Each path below is one point turned by a fixed rotation once a step. After each direction that follows a path, write how fast that rotation turns it, in degrees each step (0 if it stays still).
Each turn is a multiple of 5 degrees from 10 to 175, or 0.
Each row of a path follows its step; steps can be skipped.

step 0: [  7   6  15  18  19  -2  12 -14  12   6 -15 -15 -19 -15  15   7 -17   8
   3   9   1   2 -17  -9   3   5  11 -17 -23  -3  39 -28   3  25  -7 -15
  -3   0 -12 -16   6 -10 -10 -10  17  -5  -6   4  -9  -2   3   1 -22 -22
  21  26   6 -19   8 -29   9 -25  25   4  26  19  13  23   1 -11]
step 2: [ -5   5  21  -1 -20  -6   0 -15  14  -2   5 -19  24   4  -3  22 -32 -23
 -14   9  23  -9  10   3  13  10  10   2 -21 -11 -19  -2   1 -15  16   7
   0   1 -12 -22  37  -8  17 -41  -4   7   3  -3  -8  19   2  12   0 -19
  -1  36  10  -6   2  13  -9 -22 -14  19   1   4 -13  13  -6   6]
step 7: [-13 -29  15   9 -12   7  21 -20   9  22 -17  10  16  -3   2 -18 -14  -7
   5 -26  11  -8   4  -3   8 -12  22 -16   3   0   1  -6 -31 -16   5 -12
  -3  -4 -37 -24  10 -12 -20  -2  -3 -20  -6  14 -10  -9   1  -5 -14 -20
   9   8  10 -17  21  24  13 -15   8   0   8  18   0  16  13  36]
step 9: [ -5   2  -8  13  -5  -1   3  -6  18  -8  39 -26 -21 -10  -8  15  -5 -23
  -4  11  10  -2  16 -11  -6  15  13   4  -5  11   7 -13  13  19  -4  -9
 -10 -10 -24 -19   4   1  -8   7  12 -28   8  13 -10   4  33  14  11   1
  19  11  15 -15   1  18 -11 -44  11  27  -3  -7  23   4 -19   3]
step 10: [  7 -13   3  -1   4   5   2  -7  17  13  -4  -4  -8   3  24  31 -11 -37
 -17  -4  20  -4   4   3  18  -1  -9  -7   9   9 -10 -21  17  -1 -11   5
  14 -25  -3 -13  29   3  16  14  -5  -1   1  16   9   9 -14 -16  12  -7
  -5  41  14 -29   3  27   5 -21  32  12  16   2  -2  23 -10  12]
step 11: [ -2  14  18  -8  16   2  -7  -3  22  11  -4  -9   9  -1   8  24  -9  16
  -7  27  32  -5  16  24   4  16  -1  -9  -4  -6  29 -22   0 -11 -15  -6
   0 -15   2   1  12  -1  -7  -7   2   4   4  14 -28  22  -1  -5 -31 -35
  12  22   6 -11   4 -12  21 -24  15   1  21  24   1  18  20  -3]
step 12: [-23  -6  17   8   8  23   6  28   0  31   0 -32  -7 -26   6   7   0 -16
   6  11  10 -14  24  -4   3   2  -6 -12 -16  -7  15  -9 -14 -14 -20   1
   0  21 -32  -3   3   1 -22 -19   7  13   8  27  -5  -5 -27   5  -2 -18
  28  11   3  -8   4 -11  -3 -27 -13  12  16 -20   5  -3  -3  10]
step 13: [-23  -4   5   2  -8  29  -2   6   5  -6 -21  -9  13 -22   9   4 -12 -10
  -7   8  17  -4  11  -1   7 -22  16   9  -3  -6 -15 -12  -6 -15  10  -1
 -30   8  -5 -23  31 -19 -11 -35   5 -18   5  -1   2   8  -5  29  18 -25
 -19  28 -11 -21   6  10 -27  -7  -1  18  12 -13   2  22   3  13]
step 16: [  0 -25   0   5  22  11   7   1  10   6   2 -40  -1   3  12   9  -5   0
 -11  -5  -9  -8  20   5  -3 -34  -8 -25  16   5  14  -7  11  -2   1  -2
   4 -10 -21 -27  13   6 -19   3  -6 -48  13   3  -6   6  -2   4  -6   3
   7  32   9 -22  -9 -19   8  12  28  19  -9  10   2  16  25  10]
Speeds:
[-3 -3 -9  3  7  1 -5 -7 -6  0 -3  0  2  1  7 -5 -2  1  3 -1 -3  1 -3  1
  1 -2  1 -1  8 -4  2  1 -2 -1 -5  3 -3  7  3  4 -2  2  0 -3  1  2 -2  4
  2  7  6  3 -5 -3  5  0  0  3  3  5 -1  0 -2  3 -1 -8  1  7  2  3]
45
[ 4  1 -2  2 -1  0  2  1  2  3 -3  5 -3  6 -7 -2  3  7  2  2 -2 -3 -5 -9
  1 -8 -2 -2  6 -2  2  5 -4  0  5 -4 -2 -2 -2 -4 -1  2 -1 -1 -7 -8  8  3
 -2 -5 -4  7  0 -3  1  0  2  4 -1  3 -1  4  2 -4 -3 -3  2  1 -1  4]
40
[-2 -1 -1  0 -3  3  2  8  8  1 -4 -7 -1  6 -1 -1 -3  3 -1 -8 -2 -3 -2  7
 -3  0  0  3 -2  2 -6  0  2  2  7 -2  3 -2  3  2 -5 -3 -6 -6  3 -1  0 -1
  2  8 -4  1 -7 -2  5  0 -1  0  1  3  4 -2 -7 -4  2 -2 -1 -2 -2  6]
70
[  2  -1   0  -1  -1   1   6  -3  -4  -1  -5  -3  -1   7  -1   3  -5   5
   2  -2  -3   6   0   3   0   1   3   7  -1   7   0  -5   4   2  -4   1
   1   3  -2  -2   0  12  -4   5  -4   2   3   2   0  -6   6   3   1  -1
  -3  -3   5   2  -1   1   0 -10   2  -3   7  -3  -3   0   1   1]
35
[ -2 -10   2   3  -2  -5   1   0  -1   9  -4   0  -5   3  -1  -1   3  -5
  -2  -2   1  -4   1   3  -2   2   0  -7   1   0  -2  -4   4  -1  -4   2
   1   1  -6   4  -2   0   5   6   1  -5   1  -1   5  -6  -4   1   1   4
   8  -3  -2   2  -2  -1  -3   0  -8  -4   0   1  -1   8   3  -6]
160
[ 3 -5 -5 -5 -4  5  0  2  2 -5 -1  3  3  3 -1  4  4 -4 -2  2 -4  4 -6  3
  2  7 -4  2 -5  1  5  3  0 -6  2 -2 -1 -2  2  0 -4  2  6 -6  6 -2  8 -1
  4  1  4  0 10  3  2  3 -2 -1  2  6 -5 -4  1  1 -1  0  1  6 -2 -1]
90

step 3: [ 29   9 -21   6  -8   1   1  34 -17 -40 -10   8 -16   3   8   6  16  -4
 -10 -16 -20 -12 -11  36  -7  -7  11   8   0  -1  20 -17 -16  20  -3  -1
  15  -7   5  13  -2  -1  27  44 -36  12   7  20  -8 -14  12   5 -24   0
  -5  -7 -24  15   5  -1 -23   9   6 -12  -7   8   1 -16  -2  -5]
step 4: [ 17  10   6  -7 -10  36  43 -10  10   5  -7  12  -3  18   3  -9  20 -31
  25  -2   0   3  -3  10  -7   7   7 -10  -7   7 -37  -3  -5  -3  -8   0
   7  24  24  10  11 -34   3  13 -31   6  -8  32   1  -4  11  23  -9 -11
   7  -4 -25 -20  17  -7 -12  -1  -8  -1 -19  12  -7  -7 -22   4]
step 5: [ 24  -6  16  -6 -13 -10   8  14 -38 -12  16  15  -5   3   6  10   9   4
 -10 -13  -9  19  -9  -3 -14  -8  -6   7 -14   8   0   4  21  -2   8  22
  -7  14  21  11   1 -21 -21  19 -37   5  38  15  14  -4 -38  21  16 -15
 -10  14 -23  -9   9  12 -12  -5 -28  -9 -19  -1  22  -2  27  -5]
step 6: [ 12 -15  10  28 -10  10   6  22 -19   1  25  -7   4  12  -9 -10  15 -20
 -16   7  15 -24   2  23  14  20   6  14   1  12  20   9   0  -1 -22  11
  -4 -10 -10 -13  33 -21  18  29 -42  30  -7  12   9 -12  15  20  -4  -1
   1 -31 -17  -9   5  11  -4  -6  -7 -12   5   8  34   7   0  -4]
step 7: [ 34 -26 -16 -17   5  15  13  -6   3 -17  -5  -4  -9  17   3 -14   2 -19
  23  14 -10  -4   8   5   7  13  -5  -8  -6  13   4   1  19  -8  -7   4
 -21   5  32  -6  16 -16   6  23 -12   8  57  13  -6 -14   2 -12  -8 -17
   6 -26 -17  21  24  17 -31  -6   3  -1  -8  27 -10 -16 -11  -7]
step 8: [ -5   6  -8   3  -4   7  10  -6  -5  -5  17 -20  31  -9   4  24  -4 -20
  -6 -11  -4 -17  11 -10   3   8  -6  17 -16  19   4  -7  15 -18  -3  20
  10   0  25  40   9 -17  -4  24 -34 -13  18  14  -3   8  -2  16  -6   0
  40  -3 -31 -10   5 -21 -28   6 -16 -20 -24  -5  11   6  -4 -30]
step 10: [ 33  -2 -14   6  -7  12  44  -1 -31 -42  15  -8  23  27  15  -3  15  -4
  11  15  16  -7  -9  12  -5  -6   7  19 -26 -23   3  22  -9 -13 -15  -2
  -7   0  20   1  12   4 -17  27 -12  -6   3  17   0 -15  22  -5   4 -14
  -4 -13 -18  21 -16  -6 -18   5 -26  -2   8   8  -2  -1 -11  -7]
step 12: [  7  11  -2  29  12   7   4  -1 -20  -6   8 -27  -1  31   4 -15  -4 -19
  -7   9  -8  -2 -17  -7 -17  15   5  14 -19   0 -12   4   5  17   2   3
  10  16  -6  -7  -7  -3  -3  13 -38 -11  18 -21  -5  -7 -14  22   5 -11
   6 -24 -51   1  40   3  14  21 -26 -13   1   7 -11  -3  16 -25]
step 14: [ 26  15   3   2 -27  25   9   3 -12 -11 -15 -23  21  12 -15   7 -39 -12
   7 -12  -9  11 -18  22  11  19 -23  -7  -3   2  18  34  13   1   1  19
   5   0  16 -18  14 -23 -13  -4 -17  -8   6  -2  -3  -6   2  10   8   6
   6 -12 -25  15   3  15 -51  10   1 -18   4  -4   4   1 -17  -6]
Speeds:
[-6  2  2 -1  4  1 -2  2  7  4 -2 -2  1 -1  1 -3 -6  0 -7  5  1  1  1  1
  4  6 -3  4  0  3  7  3  8 -3  4 -1 -3 -6 -1 -6  5  1 -2 -3  1 -2  4  2
  0 -1  0 -4 -6 -2 -2 -3 -1 -5  2 -3 -8  1  2  4 -3  5  3 -3  5 -8]
55
[-7  1  1  4 -4 -1  4 -2 -1  2  6 -1  1  6  3  0 -1  4 -2 -2  1 -5  3  3
 -5 -2 -1  7 -3  6  5  2  3  5 -2  1  4 -5 10  4 -2  5  2  2  3  1 -7  2
  1  1  4  9  2  0 -1 -5  2  0 -4 -6  4  4  0  2 -1  4 -2 -1 -1 -4]
160
[-6  3  5  4  2 -3  0  0  0 -5  5  6  1  4 -2  3  4  5 -3  4  2  4 -2  1
 -4  1 -1  0  0 -6  0 -3 -6  1 -2  5  4  0  1  1  2  1 -1 10  3 -5  5 -7
 -3  1  0 -3 -4 -4  1  2 -1  4 -1 -1 -9  8  2 -3  0  1  1  5  6  0]
155
